data =
[[120 123 123 130 129]
 [127 124 120 129 129]
 [125 123 116 130 147]
 [125 126 150 131 136]
 [134 129 108 125 133]
 [122 119 123 129 130]
 [115 138 124 126 143]
 [126 134 125 129 132]
 [114 131 136 130 127]
 [132 137 127 119 142]
 [120 127 123 130 135]]
data[0, 0] -> 120
data[3, 1] -> 126
data[10, 1] -> 127
data[6, 0] -> 115
data[7, 3] -> 129
data[7, 4] -> 132
data[4, 3] -> 125
data[2, 4] -> 147
data[:, 2] -> [123, 120, 116, 150, 108, 123, 124, 125, 136, 127, 123]
data[8, 1] -> 131
data[8, 4] -> 127
data[1, 0] -> 127
data[1] -> [127, 124, 120, 129, 129]
data[0, 3] -> 130
data[9] -> [132, 137, 127, 119, 142]
data[:, 4] -> [129, 129, 147, 136, 133, 130, 143, 132, 127, 142, 135]
data[3] -> [125, 126, 150, 131, 136]
data[2, 2] -> 116
data[10, 4] -> 135
data[7, 0] -> 126
data[7, 1] -> 134

M =
[[124 133 137 120 112 123 127 136 130 126 125 136 119 133 128]
 [121 130 141 120 111 123 127 137 129 127 126 138 118 132 129]
 [124 128 138 122 119 126 127 133 129 132 129 132 124 129 127]
 [123 126 143 123 112 122 129 137 131 130 125 138 120 133 127]
 [128 131 133 122 118 125 125 131 131 132 126 127 126 128 125]
 [120 124 139 121 120 124 120 142 131 126 123 140 117 133 124]
 [118 113 140 122 122 125 122 136 132 127 120 141 116 131 119]
 [115 117 142 118 121 125 119 140 133 129 122 139 115 132 121]
 [113 109 137 121 123 123 122 136 129 126 122 143 117 132 121]
 [111 105 141 126 120 127 124 139 128 123 119 147 115 132 126]
 [122 128 143 123 123 127 122 145 131 129 128 142 119 134 125]]
M[0][0]: 124
M[6][13]: 131
M[2]: [124, 128, 138, 122, 119, 126, 127, 133, 129, 132, 129, 132, 124, 129, 127]
M[7][10]: 122
M[9][6]: 124
M[2][2]: 138
M[1][0]: 121
M[9][9]: 123
M[:, 1]: [133, 130, 128, 126, 131, 124, 113, 117, 109, 105, 128]
M[2][14]: 127
M[:, 13]: [133, 132, 129, 133, 128, 133, 131, 132, 132, 132, 134]
M[7][1]: 117
M[2][5]: 126
M[0][14]: 128
M[8][4]: 123
M[:, 3]: [120, 120, 122, 123, 122, 121, 122, 118, 121, 126, 123]
M[7][12]: 115
M[9]: [111, 105, 141, 126, 120, 127, 124, 139, 128, 123, 119, 147, 115, 132, 126]
M[3]: [123, 126, 143, 123, 112, 122, 129, 137, 131, 130, 125, 138, 120, 133, 127]
M[6][6]: 122
M[7][0]: 115
M[5][5]: 124
M[5][4]: 120
M[0][3]: 120
M[0][6]: 127
M[10][8]: 131
M[2][3]: 122
M[4][13]: 128
M[10][11]: 142
M[1][2]: 141
M[7]: [115, 117, 142, 118, 121, 125, 119, 140, 133, 129, 122, 139, 115, 132, 121]
M[9][4]: 120
M[10]: [122, 128, 143, 123, 123, 127, 122, 145, 131, 129, 128, 142, 119, 134, 125]
M[7][2]: 142
M[8][9]: 126
M[6][1]: 113

X = [126 108 120 130 103 125 134 133 133 135 129 131 125 122 132 107]
X[0] => 126
X[4] => 103
X[11] => 131
X[5] => 125
X[-8] => 133
X[2] => 120

m =
[[132 120 124 127 112 133]
 [127 125 120 127 145 137]
 [147 141 148 127 121 119]
 [143 143 140 116 113 119]
 [132 117 124 127 110 135]
 [132 138 134  99 129 135]
 [132 132 131 140 121 135]
 [132 131 124 136 124 135]
 [132 118 124 127 111 137]
 [121 131 124 132 130 135]]
Rows and columns are counted from 0.
(0, 0) = 132
(7, 1) = 131
(6, 0) = 132
(9, 1) = 131
(5, 4) = 129
(2, 3) = 127
(3, 2) = 140
(6, 2) = 131
(7, 5) = 135
(8, 5) = 137
(4, 5) = 135
(2, 5) = 119
(5, 1) = 138
(8, 3) = 127
(3, 4) = 113
(6, 4) = 121
(5, 0) = 132
(2, 0) = 147
(8, 0) = 132
(1, 5) = 137

B = ((114, 128, 147, 147, 147), (146, 124, 103, 103, 103), (109, 132, 154, 154, 154), (146, 124, 103, 103, 103), (126, 131, 131, 131, 131))
Indices start at 0.
row 0 col 0 => 114
row 1 col 3 => 103
row 3 col 4 => 103
row 2 col 1 => 132
row 3 col 2 => 103
row 4 col 3 => 131
row 2 col 2 => 154
row 4 col 2 => 131
row 0 col 4 => 147
row 3 col 3 => 103
row 0 col 1 => 128
row 4 col 0 => 126
